Each named turn below is shown by a few rows before and after it. Which turns, in which order, take the first row of each later pair to the second? The first pair is answered.
turn C:
[-1.76  0.07  0.53  1.37 -1.60  1.09 -1.86 -2.27  2.74 -0.10  0.08  0.51] -> [-1.13  0.72 -2.49 -0.07  0.31  1.00 -2.56  1.09  1.16  1.91  1.72  0.13]
[-0.12  0.39  0.64 -2.14  1.31  0.46 -0.36 -0.18  1.05  0.00 -0.62  0.88] -> [ 0.71  0.10 -0.52 -1.21  1.81 -1.12 -0.40  0.88 -0.41  0.35 -0.71  0.52]
[ 0.00  0.13 -0.11  0.08 -0.10  0.84  0.24  0.61 -1.04  0.62  0.62 -0.33] -> [-0.07 -0.50  0.65  0.90 -0.38  0.20  0.21  0.17 -1.10  0.03 -0.27 -0.34]
[ 2.74 -0.32 -0.33  1.77  0.39 -1.00  0.32  0.86 -3.69 -1.23 -1.07 -1.60] -> [ 0.19  0.86  2.91  0.99 -1.46  2.10  1.14 -3.18  0.11 -2.44 -1.51 -0.50]
turn R:
[-0.60  0.09  1.10  1.03 -0.24  0.59 -0.90  0.63  0.99 -1.26 -0.42  0.65] -> [ 0.06  0.27 -0.30  0.48  0.79  0.43 -1.65  1.64  0.65 -0.53  0.44 -0.07]
[-0.05  2.15 -0.73 -2.24  1.10  1.91  0.63  3.19 -1.56  2.54  1.10  0.21] -> [-1.53  1.55  3.18 -0.41 -1.97  2.73  1.35 -1.27  1.06 -0.53 -0.73  1.08]
[ 1.21 -1.33 -1.36  0.33  1.12 -2.46 -0.75  1.04 -0.05  1.43 -1.33  2.01] -> [ 0.25 -1.49  0.49  0.32  0.45 -1.95  1.56  0.93 -1.47  1.11 -2.63  2.47]
turn B:
[-0.96  1.13 -0.47 -2.04  0.81  1.34  1.34 -0.54 -0.65 -0.18  0.81  2.28] -> [-1.07 -0.20  0.77  0.00 -0.17  0.56  1.12 -2.71 -0.20 -1.56 -0.82  2.09]
[ 0.39 -0.66  0.41  0.84 -0.59 -0.28  0.85  0.26 -0.92  1.07 -1.01 -0.34] -> [ 0.17  0.18 -0.26  0.23 -0.09  0.40  1.15  0.78 -1.37  1.63 -0.58 -0.11]
[ 0.47  0.89 -1.55 -1.51  0.44 -0.61  0.54  1.56 -1.24 -0.06  1.76 -0.44] -> [-1.00  1.09  0.07 -1.96 -0.64  1.51  1.06 -0.27  0.98 -0.51  1.01  0.21]
[-1.01  0.26  3.99  0.74 -2.57 -0.19 -0.08 -1.17  1.42 -1.13 -0.38  0.33] -> [ 1.56 -1.27  2.18  2.04 -1.09 -3.41 -0.92  1.16 -1.51 -0.79 -0.44 -0.88]
Then:
Each pair is 2 to 3 turns apart.
[ 0.77 -0.03  1.68  2.44  1.12 -1.06  3.61  2.33 -4.25  1.90 -1.76 -0.63] -> [ 0.09 -0.74  2.81  3.57  0.16 -1.62  3.01  0.58 -3.32  1.13 -2.51 -0.82] => C then B
[-2.28  0.28  1.71 -2.96 -1.51  2.59  0.96  0.44 -1.05 -0.06  0.94  1.07] -> [-0.01 -0.93 -2.09 -2.48  0.38 -0.63 -2.21  2.23 -1.11  0.91  1.82 -0.37] => R then C
[-1.23 -1.38  0.72  2.13 -0.22 -0.29  0.28 -2.62  0.63 -1.97 -1.23  0.80] -> [-0.88  0.69 -2.37 -0.98  1.89  1.34  0.99  1.63 -1.21  1.28  1.15  0.43] => B then B
[ 1.42 -1.20 -0.53  1.18 -0.95 -2.42  0.21  0.53 -2.13 -1.14 -0.77 -0.31] -> [-0.69  1.33 -0.64 -2.38 -1.23  1.51 -0.17 -1.39  2.62 -0.03  0.75  0.39] => B then B then R
[ 1.52 -2.58 -0.53  2.03  1.18 -2.59  0.76  2.99 -0.84  1.54  0.91 -2.72] -> [-2.14 -0.27  2.21 -0.17 -0.82  2.26  2.12 -1.39  4.03  1.14  0.76 -1.13] => B then B
[-1.49 -0.81 -0.66  1.14 -2.65  1.21  1.53 -3.02  1.22 -0.85 -1.31  0.38] -> [-1.42  0.40 -2.74 -0.96 -1.67  1.95  0.33 -1.52  2.66  0.63  0.29 -0.51] => C then R then R
[ 1.52 -2.87  0.79  3.82 -1.34 -3.73 -1.43 -2.27  0.05 -2.46 -2.49 -0.76] -> [ 0.16 -0.98  3.26  2.36 -1.73 -0.43  3.81 -0.41 -4.02 -1.00 -2.82  0.15] => B then R
[ 0.34  1.94  1.87 -1.49  1.23  3.43 -1.63 -0.69  2.46 -0.07  1.16  0.89] -> [ 0.00  1.51  2.57 -0.60  0.90  2.97 -1.39 -1.31  2.57 -1.25  0.52  1.21] => C then C then C
[ 0.05 -2.37  0.06  3.19 -1.06 -2.75  1.16  0.57 -1.14 -1.65 -1.56 -0.20] -> [-2.48  1.50 -0.94 -1.75 -0.58  2.28  1.63  0.85  2.76  1.14  1.44  0.50] => R then B then B
[-0.80 -1.84  1.75  0.80 -2.57 -1.51 -2.85 -4.29  4.14 -3.50 -1.07 -0.02] -> [ 0.18  0.43 -4.03 -3.61  0.70 -0.95 -4.93  1.05  3.40  0.99  3.06 -0.87] => C then B then C
[ 0.32 -1.53 -0.77  2.15 -0.87 -4.98 -2.70 -2.05  0.04 -1.96  0.35  0.16] -> [ 0.04 -1.51 -0.93  1.55 -0.80 -4.64 -3.36 -2.17  1.27 -1.91  0.47 -0.15] => C then B
[ 0.32 -1.65 -1.21  0.82 -0.65 -2.05 -1.53 -0.69  1.66 -0.75 -0.62 -0.88] -> [-0.51 -0.19 -1.91 -1.54 -0.05 -0.06 -1.31 -0.79  2.73  0.90  0.82 -0.51] => C then C then B
[ 0.19 -2.45 -1.92 -0.28  1.33 -1.84 -2.18  3.00  3.07  0.20  0.20 -0.15] -> [-1.54 -2.65  2.63  1.40 -1.08 -0.15  1.03  0.18  2.52 -2.14 -2.02  1.24] => R then R
[ 0.08  1.53 -0.22 -2.26 -0.82  2.30 -0.95 -1.71  2.38 -0.53  1.94  0.47] -> [ 0.74  1.03 -1.64 -2.48 -0.12  1.53 -1.87 -0.81  2.22 -0.14  2.45  0.15] => B then C
[-1.66  1.07  1.32 -1.55 -0.56  2.05  2.30  0.12 -0.43  0.89  0.85  0.63] -> [ 0.22 -0.44  1.28  1.05 -0.04 -0.44  2.28  1.51 -2.94  0.30 -0.03 -0.13] => C then C then B
[ 0.43  0.07 -3.16 -3.94  1.15  0.24 -3.31  0.17  2.40 -1.72  2.85 -0.31] -> [ 0.03 -1.84 -0.26 -0.97 -1.18 -1.11 -2.86 -2.82  2.39 -4.86  0.18  0.14] => C then C
[-1.29  2.85 -0.52 -2.32  0.28  1.91 -0.24  1.47  2.78  1.35  2.79  1.11] -> [ 0.65  0.46  1.22  1.55 -0.04 -0.93  2.91  3.17 -3.80 -0.24  0.06  0.62] => C then R then B
[-1.97  0.45  0.85  1.16 -0.30  4.03  3.79 -0.15 -0.45  1.58  0.47  1.40] -> [ 0.53 -0.61 -1.81  2.54  1.51  0.45  2.59  2.44 -3.38  2.50  0.52  0.49] => B then C then C
[ 0.00 -1.09  1.93  2.87 -1.45 -1.16  1.84 -1.47 -1.21 -1.80 -2.56  0.50] -> [ 0.74  1.26 -2.76 -0.84  1.36 -0.32  1.31  3.14 -2.44  2.20  0.56 -0.31] => C then C
[-0.50 -0.23  2.44  0.79 -0.75 -0.03  0.97  0.61 -2.64 -1.77 -2.52  1.90] -> [-0.16  1.25  0.05 -1.86  0.99  0.78  0.91  3.27 -2.81  0.49 -0.85  1.55] => C then C
[ 0.41 -0.52 -1.74 -1.02  0.86 -1.26 -2.33 -0.64  2.32 -0.21  0.72 -0.18] -> [ 0.78 -1.71  0.14  1.27 -0.01 -2.10 -1.47 -1.26  0.57 -1.98 -1.01 -0.09] => R then C then R
[ 0.80  0.63 -1.23 -0.92  1.27 -0.50 -2.05 -0.03  1.19  0.73  0.90 -0.25] -> [-0.61  0.34  2.07  0.06 -0.57  0.91  0.07 -2.12  1.45 -0.43 -0.74  0.45] => R then R
[ 1.73 -0.43 -0.29 -0.16 -0.45 -2.27  3.00  3.18 -5.95  1.01 -1.09 -0.07] -> [ 0.32 -1.42  3.10  2.22 -2.53 -2.40  2.56 -1.26 -2.92 -2.26 -3.10  0.53] => B then B then B
[-0.44  3.02  0.16 -1.99 -1.42  1.24 -0.65 -2.03  2.90  1.25 -0.40  0.52] -> [ 1.37  0.50  1.81  1.68 -1.83 -1.58  1.85 -0.53 -2.84 -0.40 -2.48  0.38] => R then C then R
[ 1.66 -2.14 -1.31  1.74  0.48 -2.42 -1.63  0.22 -0.61 -0.64 -0.45 -0.83] -> [ 0.62 -1.91  1.00  2.45 -0.69 -1.71  0.10 -1.60 -1.09 -1.55 -1.67 -0.45] => R then R
[-0.01 -0.69 -0.28 -0.31 -1.96  0.25  2.19  1.10 -3.01 -0.65 -1.93  0.28] -> [-0.91  1.18 -1.90 -2.89 -1.33  2.25  0.41  0.86 -0.03  0.88  0.24  0.29] => R then C then R
[ 0.27  0.53 -2.84 -2.64  1.21  1.14 -0.85  1.91  0.13  2.93  1.05 -0.33] -> [-0.52 -1.04  2.74  1.27 -1.79  0.91  1.96 -1.61 -1.37 -1.05 -2.78  0.55] => R then B
[ 1.95 -1.01 -1.48  0.86  0.69 -1.80 -1.14  2.67 -1.46  0.95  0.55  0.27] -> [-1.18  0.17  1.83 -0.50 -1.85  1.80 -0.08 -1.48  2.99 -0.48  0.20  1.43] => B then B
